Each row of Z is roughly a mix of the hidden directions of one of several groups; one row fits no group.
Z, 115 rows:
[[-27   3  -3  -2  10 -40 -52 -26  15  -9]
 [  6  -5 -40 -19 -44  11 -14  29  25  23]
 [-61  15 -24 -26  -4  -8 -18   6   8  22]
 [ 15  -5  -9 -16 -20  28  55  14 -30  18]
 [  6  10 -21 -29 -39  26  23  26  33  18]
 [-60  13 -24 -15   3 -15  -8  35   5   8]
 [ 14 -24  -6  -6   0  27  32   1 -51  31]
 [-11   3 -29  -5 -19  -2 -28  18  54 -30]
 [-12 -19  -9 -11   9  15  31  -1 -52  39]
 [ 11  -9 -24  -2  -6  29  -3  36  56 -12]
 [-26 -10 -35 -40 -24   8   4  35  25   9]
 [  3  23  34 -12  -6  15  44 -14 -33  28]
 [  5 -16  11 -14  -4  33 -23 -48 -34  22]
 [ -3 -19 -11  21  16  -1 -39  17  45 -34]
 [-26  13 -33 -27 -36   2 -21   7  17  38]
 [-14   0 -42  15 -16  -4 -39  -4  36 -31]
 [  4   2 -30 -19 -43  23  28  35  -1  23]
 [-64  24 -12 -16   4 -16  -3  26   9  11]
 [  8  23  49  -5  26 -15   1 -19 -39  19]
 [ 11  24  30  35  21 -22 -28 -34   2 -23]
 [ -8  12   4 -15 -16 -25  14 -31 -56  24]
 [-17  12 -10 -14 -21 -13 -21  27  58 -20]
 [ 43  -5  18  33  16  21  -4 -27 -38  -7]
 [-12  -9 -40 -16 -17 -28 -42  -3  34 -12]
 [ 49 -25 -10  17 -13  12  35   2 -23 -26]
 [-61  -7 -15 -36   6  23 -14   1  -5  12]
 [ 10  -2 -32  -9 -41   9 -26  28  40   9]
 [ 60 -23  18  21   7  10  17 -18 -16 -19]
 [ -5 -19 -24  11   5   8  13 -26 -60  26]
 [ 18   9  -1  47  -2 -11 -33 -15  25 -39]
 [ 20 -10  15  16  17   9  23 -22 -58  23]
 [-23  14  22  25  32 -30  19  37  -6 -27]
 [ -8  -7   0   7  23  -3 -39   6  58 -25]
 [ 18  10  41  34  31 -11 -12 -24  -3 -33]
 [ 35   6   1  12 -44   7 -36   3 -18  35]
 [ -1 -20 -16  22  17  -4 -41  16  41 -34]
 [  2  -9 -39 -11 -20  20  -8  37  48  -4]
 [ -3   1  31  24  40  -9 -34 -16  30 -26]
 [-16 -23  17   5  44   6  32  10 -36 -29]
 [-36  18   4  -4  13 -35 -52 -15  14  10]
 [ 11   8 -29 -25 -42  16  35  15 -16  28]
 [ 10 -39   2 -11  11  34  32   8 -46  -2]
 [  8  -3  30   4  20   0  28 -22 -51  29]
 [  5  -5 -29 -27 -37   2  36   7 -37  23]
 [ 11  13  24  -9 -11  29  53  13 -26  26]
 [  9   5  35   4  12  -2  34 -28 -52   7]
 [ 48 -18 -20   6 -35  18 -20  19  28  -6]
 [ 59 -18  -9  27  -6  29   2   1 -25 -13]
 [-47 -15 -50  11 -18 -19   6   6  20   2]
 [ 36 -11  16  21  19  18  15 -27 -49   8]
 [ 16  10 -12 -11 -41  12 -14 -10 -30  51]
 [ 20  18  11  35  -1 -13 -38  -8  30 -39]
 [-11   8  -6 -23 -20  -2 -13  32  59 -19]
 [  1  17  16 -24 -17  12  47  -7 -36  34]
 [-48   9 -28 -18  -5 -11  -4  38  33   0]
 [ 10   3  16  12 -12   4  36  -7 -64  13]
 [  8 -18   0  28  25  15 -23  26  44 -32]
 [ -4 -16 -42 -33 -32  15   4  32  29  -3]
 [-14  -8 -49 -24 -23  -2 -22  23  37   4]
 [-19  27  -5  19 -15 -30 -18  56  10   6]
 [ 57  -9  25  23  -1   4  -6 -39 -14  -4]
 [ -4  24 -16 -14 -38  -3 -36 -22   9  43]
 [  2  30  -9   1 -34 -18 -36  -7  45  21]
 [  9 -33 -26 -20 -14  35  35  19 -21  22]
 [ 45 -28 -19 -10  -4  31  26 -16 -33   3]
 [-16   7  36  11  44 -10  20 -29 -33 -14]
 [  0  12  13 -21 -14   0  42 -18 -49  29]
 [ 29 -14 -10  -7 -15  28  55  15 -28   5]
 [ 16 -40 -23 -22 -23  37  15  19 -23  17]
 [ -5  14   4  28  -6 -26  -5  65  11 -12]
 [-49  28   2  -8  -4 -45 -23  11  18   7]
 [-22  27  24 -31   1  -2  24 -17 -27  42]
 [-14   6 -20 -15 -21  -8 -17  26  58 -23]
 [ 69 -14   3  13 -22  13   7 -13  14  -6]
 [-45 -17 -29 -37  -4  23   3  14 -21  22]
 [ 17   7  49 -12  22   2  29  -9 -36  25]
 [-51  25 -23 -19 -13 -18 -23   8  25  21]
 [-27  32 -14 -14 -30 -15 -30  -8  21  39]
 [ 10  11  42  11  18  -3  27 -28 -47   8]
 [ -1  -8 -22 -35 -24 -18  29 -24 -43  17]
 [-25  -5 -51   6 -22  -5 -29  13  33 -19]
 [  7  -8 -34 -29 -16   0  27 -14 -53  14]
 [ 25  12  61  -6  26   4  22 -10 -19  11]
 [  9  -1 -32  -8 -39   8 -34  25  40   8]
 [-11 -13   1 -28   6   7  37   1 -45  42]
 [  7  -3 -34 -11 -40   8 -28  29  38  11]
 [ -6  -5  13  28  30 -15 -46 -10  30 -31]
 [-40 -14 -17 -33  -3   3  32  24  -9  36]
 [ 59 -18  23  20   4  12  16 -25 -19 -11]
 [-21   0 -43  26 -12  -9 -37  -3  29 -28]
 [ 24   4  52 -18  25  15  30  -8 -24  17]
 [ 27  21   1   5 -29 -15 -30 -43  23  26]
 [-42  13 -17 -23 -16 -27 -13  26  41  -1]
 [ 36   7   8  14 -38   5 -34 -10 -24  36]
 [-26 -17 -20 -44 -10  12  32  24  -8  32]
 [  6 -11 -41 -21 -42  14  -5  33  16  24]
 [-21 -17 -32 -46 -18  15  20  29  19  14]
 [  7   4  -4  16  -2  31 -13  40  56  -9]
 [-16 -20 -38 -42 -22  15  19  29  -2  22]
 [  7 -13 -28  17 -10  10 -30  31  48 -24]
 [ 21  19  15  39   5 -13 -37 -11  24 -37]
 [ 20   8  -4  49  -4  -8 -36 -13  20 -38]
 [  5 -13 -31 -13 -14  28   4  39  49  -5]
 [ 40  -4  17   3 -17  17 -15 -49 -24  24]
 [-39  30 -15 -10 -18 -20 -32   6  38  18]
 [ 15   2  37  27  16   0  23 -14 -54   0]
 [  3 -21  -8  22  23   9 -30  21  46 -34]
 [ 17  10  47  26  22   1  20 -20 -40  -2]
 [ -1   6  55  31  37   9  -5 -14   9 -20]
 [-37   5 -12 -48 -22  -3  -5  24  34   9]
 [ 32 -18  16   1 -14  28 -28 -42 -27  19]
 [ 22 -37   2   5  26  17  38  19 -14 -37]
 [ -3   9  47  34  36  -9 -23 -23   2 -19]
 [ 15  23  34  40  14 -19 -28 -23  12 -27]
 [ -4  11  -9 -35 -31   6  39   0 -31  36]]
Here is one row from each group, named. Which group is each of the other rows in?
[ -7  15  -1 -28 -25 -15  26 -21 -46  33]
A
[-62  29  -3 -11  12 -27 -11   3  18   8]
D
[ 19  15  34  42  25 -13 -13 -32 -25  -9]
P

[ 50 -26 -28  23 -17   3  11   2  -6 -36]
A
[-17  -8 -41 -29 -15   1 -20  18  49   1]
A
[ -5  -8  20 -29  13  12  38   0 -40  39]
P
[ 42 -20   8   4   8  36  23  -2 -44  12]
P
[ -8  -6   6  27  26 -17 -49 -10  31 -31]
A
[  7 -18 -22  62  13   5  -3 -24   3 -27]
P
[-37 -26 -21 -34   4  31   9   8 -35  16]
D
[ 20   5  23  44  22  -6  -5 -38 -37  -4]
P
[  9  15  -8  42   3 -18 -45 -24   9 -33]
P
[  4  29  22  25   9 -28 -38 -22  23 -30]
P
[ 20   1  -3  -9 -24  14 -33 -51 -14  33]
D
